(in the rows, 128 means zero)
Where one turn sends some rows of the set: a few examples, then the rows asked:
nemu: [ 97 133 133  99 102 122 155 121 126 125 108 140 123]
mig: [118 124 129 112  91 108 157 130 126 117  99 140 119]
suzo: [ 88 118 123 114 122 133 124 133 126 115 100 117 109]
vil: [148 157 156 159 136 107 130 114 136 136  93 121  96]
Mogu: [137 179 155 156 140 121 132 120 123 124 101 113 116]
konik: [134 140 158 133 149 136 110 122 135  99 113 115 125]
bik: [ 93 142 135 143 136 132 128 150 130 120 111  97  96]
niz: [134 158 146 102 143 109 136 107 117 112  86 140 129]
Minum: [109 128 144  95 107 105 161 135 136 125 100 136  95]
somi: [105 132 153 101 130 132 134 147 120 128 139 124 103]
balal: [117 130 132 108 108  97 167 135 125 128 106 146 113]
dodu: [138 179 153 157 136 116 130 111 124 128 105 113 116]
nudud: [118 160 143 133 165 116 117 136 117 120 100 104  96]
mebag: [150 166 149 158 129 108 141 138 120 119  93 117 110]
tola: [152 164 145 161 122  97 138 117 123 127 103 119 110]
buzed: [119 140 157 142 149 130 126 136 127 143 143 123 104]
Roku: [115 144 150 147 105 115 152 139 135 151 116 119  81]
Somo: [136 156 144 104 135 109 132  99 118 111  86 139 130]
Fis: [ 87 123 123 110 140 106 136 120 130 138 122 127  99]
miv: [112 139 133  99 166 104 123 120 115 126  99 129 104]
nezu: [116 140 148 149  94 126 145 141 134 141 108 114  85]
Saka: [ 95 141 128 146 131 110 124 114 135 137 131 102  92]
rili: [100 156 143 152 106 126 155 133 132 143 128 116 107]
toba: [120 146 137 154 102 103 162 138 131 141 124 123 101]
Kub: [122 134 147  94 135 109 121 100 133 109 134 123 116]
Gimo: [141 141 152 107 140 102 140 118 136 107  73 137 110]
Fovod: [100 155 143 152 104 132 153 138 131 138 123 115 109]
Mari: [143 138 147 110 131  97 134 100 139 111  79 136 110]
bado: [133 144 157 131 164 112 119 107 138 119 131 122 117]
Rebug: [109 125 144 108 106 130 120 117 124 127 143 119 106]
Boden: [148 156 159 159 135 119 129 127 133 127  84 118  99]
vipop: [ 96 135 134  97 109 117 160 123 126 129 110 143 121]
vilid: [148 149 142 113 136  94 147 126 117 112  83 142 121]
Nad: [116 130 126 108 134 120 104 105 116 109  89 119 113]
lape: [119 136 155  91 142 126 125 132 128  96 118 121 119]
toru: [110 124 139  99  93 109 152 122 138 122  99 131  98]
kot: [151 144 137 117 119  95 137 107 119 110  85 139 124]
Veze: [123 153 132 141 139 112 101 100 122 121 107  99  99]
Deg: [121 132 152 149 123 147 110 125 128 128 133 113 111]
dena: [120 144 138 155  94 119 157 150 129 128 112 118 106]

bik goes to nudud
vipop goes to rili
Now these:
balal goes to toba
somi goes to buzed
Mari goes to toru

Where one turn sends some rows of the set: a few examples, then the rows asked:
pavus: [ 99  95 132 143 115 155 162 128 102 132 133 137 139 137 111 118  98 146
 113 118 140 126 150 119 105 165 149 160 115 165  82 100  87 106 123 133
 150 108  92 137 147]
panu: [136  97  93 118 109 121 125 100 144 134 130 147 153 149 124 119 118 123
 137  99 123 144  99 148 120 166 146 113 147 161 132 111 106 109 122 123
 148 131 113 158 127]
lasaz: [113 100 129 156 101 131 184 128 135 178 127 147 171 137 107 103 112  98
  99 124 122 138 134 157  85 159 132 140  93 132 121 128 117 116 114 153
 132 124  98 145 134]
zado: [102  92 141 157 109 125 121 144 100 165  96 170 152 123 119 116 121 103
  89 121 125 139 126 147 104 179 139 127 101 149  92 117 116 125 124 129
 132 150  82 136 163]
Luvan: [126  88 145 161 100 155 125 122  93 135 149 143 157 100 106 123 111 117
 115 119 148 148 149 162 102 159 154 160 127 181 121 145 112 140 104 105
 133 105 107 149 166]
dorol: [124  82 126 164  98 111 133 137 112 178 126 149 141 131 107 113 111 119
 103 144 122 161 156 127 108 155 170 140  93 118 112 142 109 118 116 165
 109 141 103 140 162]
nerug: [136  67 125 127 104 118 152 108 156 148 145 156 159 163 116 122  89 129
 130 117 124 138 115 135 102 150 180 136 130 168 148 139 113  86 150 127
 140 131 110 151 138]
Nirad: [134  84 143 122 124 142 130 127 125 139 133 156 155 127 120 120  80 122
 149 131 133 136 156 139  95 126 146 156 119 176 106 159 144 111 116 131
 104 150 107 151 141]
beru: [ 81 107 108 136 113 144 175 103 119 133 133 163 132 155 134 111 112 114
 124 119 150 129 148 141  93 159 156 138 104 160  96 114  90  90 119 132
 133 146  73 150 183]
rin: [128  99 140 157 108 160 144 143  99 141 151 138 151 114 100  91 108 110
 110 114 153 135 142 152  90 174 149 159 129 181 101 132 103 120 133 111
 146  98 114 154 154]
rukiz: [132  80 127 120 101 107 123 120 141 120 148 141 161 147 114 104 111 130
 134  99 134 155 119 123 118 160 155 155 138 166 134 145 135 103 135 109
 152 162  93 148 143]
bufam: [116  82 114 142 121 106 145 151 118 165 109 159 157 109 103 117 129 118
  89 124 135 142 127 154 121 140 159 135  79 126 123 133  94 130 115 148
 116 121 120 159 164]
vud: [103  90 110 146 104 144 159 107 125 127 148 168 157 122 111  98 145 104
 123 115 165 129 130 186  72 138 151 121 129 150 126 152 100 118 118 126
 132 132  89 157 181]
Mazig: [127 109 127 132 108 129 149 136 120 127 123 137 166 146 114 162 140 131
 109 137 122 134  89 152  90 145 154 139 125 142 134 143 117 130 115 114
 134 170 107 151 152]
garu: [114  99 135 159 112 137 108 153 129 124 139 180 166 141 103 125  96 117
 149 130 121 125 118 126 114 158 165 126 126 157  92 113 124  92 127 142
  97 138 102 151 149]
nogo: [ 99  98  99 145  94 118 146 122 116 114 142 122 126 124 112 113 117 139
 107 123 129 133 137 118 107 124 175 146 105 142 105 112  67  96  95 130
 127 136  85 166 162]
Rida: [110 109 128 142 105 146 155 120 109 146 147 168 145 130 122  92 132  86
 120 122 160 131 140 176  78 164 174 139 122 176 117 137 110 109 128 122
 138 134 101 162 197]
Kiga: [137  66 106 107 113 116 136 117 121 148 135 141 149 135 135 139 124 126
 137  79 143 155 114 137 116 158 173 147 121 159 155 136 117 101 125 128
 138 135 116 150 146]
kuled: [101  89 127 171 102 154 150 108 102 127 157 133 155 144  85 117  76 146
 119 125 137 125 135 117 113 169 155 160 114 150  97 106 105 116 120 131
 131 124  97 148 141]
pegun: [ 94  79 117 136 123 139 147 140 147 136 107 150 155 150 124 145 117 106
 123 141 132 133  90 159  81 164 145 137 131 150 112 113 115  91 118 127
 107 123 132 160 142]
gofe: [121  91 116 133 106 151 145 150 137 156  97 159 153 143 125 124 114 159
 147 114 158 132 117 170  77 136 155 146 113 154 132 154 118 121 123 117
 121 138 111 144 144]
Poge: [124  58 119 117 113 106 101 120 140 135 119 168 151 146 130 105 115 137
 142 116 129 153 129 136 106 158 159 138 144 179 127 140 104  98 154 120
 130 118  96 166 150]
vugo: [163  99 106 158 105 134 143 120 129 133 134 131 149 136 133 121 100 143
 127 138 122 138 122 137  89 160 147 136 110 159 143 180 114 125 123 135
 101 144 105 141 141]
Nog: [127  85 113 134  96 112 106 121 111 105 127 134 162 137 110 123 102 138
 142 123 120 123 149 142  99 157 148 125 125 169 112 137 130 121 128 179
 112 140 117 167 144]
Bano: [114  69 126 131 103 126 172 135 123 154 141 175 158 116  95  90 100 104
  97 124 146 145 146 136  97 159 139 137  94 147  92 121 120 131 118 158
 117 152 103 165 140]
guz: [123 105 115 181 114 135 136 100 130 132 131 141 143 147  99 111  99 115
 108 136 152 140 141 184 106 152 142 123 139 153 119 163 108 131 119 105
 138 118 118 131 181]
Regam: [ 97  98 105 143  80 105 122 119 136 151 106 139 161 125  88  89 103  98
  95 142 112 135 135 159 106 148 136 126 109 137  91 130 105 113 122 142
 130 153 110 164 146]
beno: [128 100 122 148  99 129 132  89  90 146 137 138 147 125  79 131 101 132
 131 121 153 124 154 145 106 141 171 155 129 141 109 139  92 117 120 142
 118  86 117 160 145]
peto: [121  56 124 117 128 126 140 133 141 140 151 163 153 147 111 115 122 124
 146 102 110 161 124 150 117 132 158 134 152 162 125 107 115 116 122 120
 138 131 101 173 132]
kegib: [104  83  94 138 123 119 132 152 104 107 134 148 169 143 104 146 128 109
 132 105 126 150 113 142 121 156 129 141 123 135 110 129 110 111 128 136
  95 152 114 178 150]
lunuf: [109 107 123 129  81 132 117 127 117 172  98 164 174 116 127 111 107 127
 104 136 143 147 150 141  97 171 137 142  78 163 108 137 100 124 128 146
 135 130  98 149 162]
rotil: [133 109 119 147 107 119 127 116  88 135 134 115 135 125  87 117 112 126
 101 124 136 129 151 130 108 127 156 156 136 140  97 139  75 105 125 119
 136 101 112 161 142]
tata: [ 81  66 120 159 127 138 150 128 134 117 153 139 138 130 112 114 134 127
 108 141 143 137 118 151 100 139 177 135 111 138 123 129 108 116 103 127
 137 157  99 140 206]
kidi: [ 72  82 104 139 125 140 143  85 108 128 124 152 144 151 127 127 120 128
 116 141 145 119 127 134  94 165 151 136 110 139 101 121  89  89 137 141
 126 140  87 147 186]
Guf: [119 101 128 149  93 100 130 130 130 156 111 137 153 133  98 111  90 113
  78 127 145 151 136 140  86 133 131 131  94 143 109 134 115 141  97 116
 140 156  94 159 142]
tirip: [ 80  79 101 137  99 133 118 107 109 119 141 127 143 113  95 114 107 127
 124 118 147 129 122 114  94 138 158 159 106 144  95 117  84  98 105 115
 115 143  81 177 155]
fep: [139  82 125 129 137 114 126 115 137 131 151 158 151 146 126 113 134 129
 138 129 107 157 118 123 143 175 162 139 147 153 129 129 118 106 135 137
 134 129 106 142 152]
zep: [127  80 121 133 118 140 119 125 133 159 131 155 154 152 131 147  97 124
 131 105 107 157 107 142 128 148 166 133 131 172 138 120 103 100 130  91
 146 144 101 145 152]
modop: [ 96  90  99 159 107 113 145 122 125 116 141 131 121 146 125 104 116 114
  98 135 143 145 139 161 107 140 178 133 107 157 126 130 100 114 104 120
 135 160 113 164 209]
gade: [134 106 115 171 113 117 136 126 101 137 143 131 135 151  88  98 113 111
 100 127 154 139 149 174 109 141 167 136 136 145 122 153 106 125 139 118
 144 126 134 158 184]

tata goes to kidi
Rida goes to modop
gofe goes to Mazig
Now these:
fep goes to Poge
Regam goes to Bano

